The same turns and mirrors carry the whole set onto itself and the rows of a family onto each other. Which other rows belong to the same family as each row named below? List them in the order they appear above.
These 32 rows form 4 families of 8 rows each.
govi: [-5.89 -0.37 -0.28 -2.33  1.12 -0.43  1.01  2.54 -1.39  1.81 -0.56 -0.41
 -2.74 -0.23]
mozi: [-3.72 -1.05  0.06  1.60  1.53  1.38  0.29  2.65 -0.78  2.35 -1.67  1.97
 -1.87  1.09]
pupu: [ 0.42 -0.48 -1.03 -4.39  0.60  0.90 -0.59 -3.18 -0.18  2.43 -0.13  0.54
  2.86 -0.65]
zigi: [-5.52 -1.35 -3.01 -1.89  4.57  1.76 -0.74 -0.17 -1.40  1.14 -1.20  0.47
  0.12 -1.14]
Lozip: [ 0.35  0.08 -0.95 -3.51 -0.04  0.30 -1.18 -3.50  1.32  3.64 -0.19  2.64
  1.74 -1.41]
zake: [-0.85 -0.15 -2.44 -3.14 -0.23  0.59 -1.25 -4.38  0.05  3.21 -0.62  1.00
  2.20 -0.27]
nesir: [-2.86 -0.76  1.92  0.79  1.02  1.16  0.30  2.85  0.78  2.01 -0.81  3.30
 -1.40  0.71]
nuti: [-5.30 -2.61 -3.95 -1.26  2.66  1.97 -0.48 -0.39 -0.80  1.50 -1.14  0.52
 -0.13  0.68]
Viz: [-0.20  1.11  2.30 -2.92  1.14 -1.27  0.85  2.41  0.80  0.71  1.53  2.41
  0.95 -1.59]
Palo: [-4.36 -2.22 -4.49 -0.83  0.26 -0.09  0.91 -2.02 -0.93  3.94  0.47  0.14
  0.58  1.45]
rik: [ 1.77  0.60  1.52 -2.31  1.17 -1.20 -0.03  1.09  0.81  0.55  0.46  1.71
  1.19 -1.33]
Tob: [-1.37  1.47  1.97 -1.20  4.23  0.89  0.25 -2.14  1.56  3.82  0.92  2.85
 -0.38 -2.47]
Dufus: [-0.66  1.95  2.71 -2.04  3.00 -0.24 -0.56 -2.65  0.10  2.04  2.20  2.65
  0.66 -1.07]
Foge: [-4.36  0.72  0.89 -2.04  0.79 -1.22  1.38  3.55  0.07  2.05 -0.52  0.56
 -2.69 -1.26]
foruf: [-3.51 -1.78 -0.22 -0.42  0.58  1.64 -1.25 -2.04 -0.33  2.19  2.61  0.38
  3.63 -3.33]
veta: [-2.11 -2.21 -1.47 -2.82  0.69  1.64 -1.40 -2.52  0.23  2.12  1.73  0.06
  3.50 -3.41]
Zulog: [-0.57  1.20 -0.61 -4.71  0.13  0.35 -0.16 -3.87  0.50  2.60 -1.07  0.55
  0.90  0.38]
vuzof: [-2.00 -0.05 -0.38 -2.40  0.48  1.05 -0.67 -2.76 -0.51  2.69  2.46  0.80
  3.52 -4.31]
satez: [-0.34  1.54  2.49 -2.12  2.78 -0.16  0.18 -0.75  0.82  3.06  2.68  2.78
 -0.39 -3.34]
Varoz: [-5.42 -1.56 -3.79 -1.39 -0.33  0.16  1.30 -2.80  0.44  2.31  1.89  0.18
  1.20  0.39]
kikor: [-3.41  0.14  0.83  0.99  1.34  1.15  0.83  2.35 -1.40  2.62  0.40  3.21
 -3.08  0.58]
Rek: [ 0.32  0.59  0.29 -1.78 -0.79 -1.47  0.98  2.37  1.39  0.13  0.80  2.50
  1.20 -0.42]
gapur: [ 1.41  0.18  1.10 -1.56  1.54 -1.62  0.62  2.87 -0.33  1.33  0.47  2.31
 -0.54 -1.24]
fedup: [-5.02 -2.50 -4.09 -1.77  2.91  1.83  0.49 -0.74 -0.42  1.62 -1.17 -0.65
  1.27 -1.46]
zize: [-0.91  2.44  2.65 -0.43  3.06 -0.64 -0.17 -0.66  0.41  2.88  1.49  3.62
 -0.82 -1.42]
kikom: [-5.92 -0.94 -4.22 -0.41 -0.11 -0.56  1.78 -1.06 -0.69  3.19  1.09  0.04
 -0.51  0.47]
pur: [-2.76 -1.27 -2.24 -2.29  0.47  1.07 -0.56 -2.62 -2.44  3.25  2.09  0.04
  3.08 -3.46]
Mogo: [-5.82  0.22 -0.30 -1.67  0.74 -1.47  1.10  2.86  0.02  3.48 -0.01  1.81
 -2.75 -0.22]
rinu: [-5.23 -2.70 -4.14 -1.40  3.17  1.16  1.15  1.22 -0.09  2.63 -1.53  0.71
 -0.37 -1.30]
Kuv: [-4.91  0.37 -1.26 -3.28  0.84 -2.35  0.21  2.56  0.18  3.17 -1.32  0.60
 -2.72 -1.16]
mopo: [-3.46 -1.55 -3.61 -0.42 -1.06 -1.56  1.60 -1.51 -1.15  3.34  2.02 -0.93
  0.59  0.69]
ripo: [-2.08 -0.59  0.24  1.98  1.24  2.32  0.88  2.53 -1.81  2.36 -0.14  3.31
 -0.90 -0.54]

The rest of the family of foruf: zigi, Tob, Zulog, Rek, Kuv, mopo, ripo
The rest of the family of Viz: pupu, nuti, Palo, veta, satez, kikor, Mogo
The rest of the family of pur: govi, Lozip, nesir, Dufus, Varoz, gapur, rinu

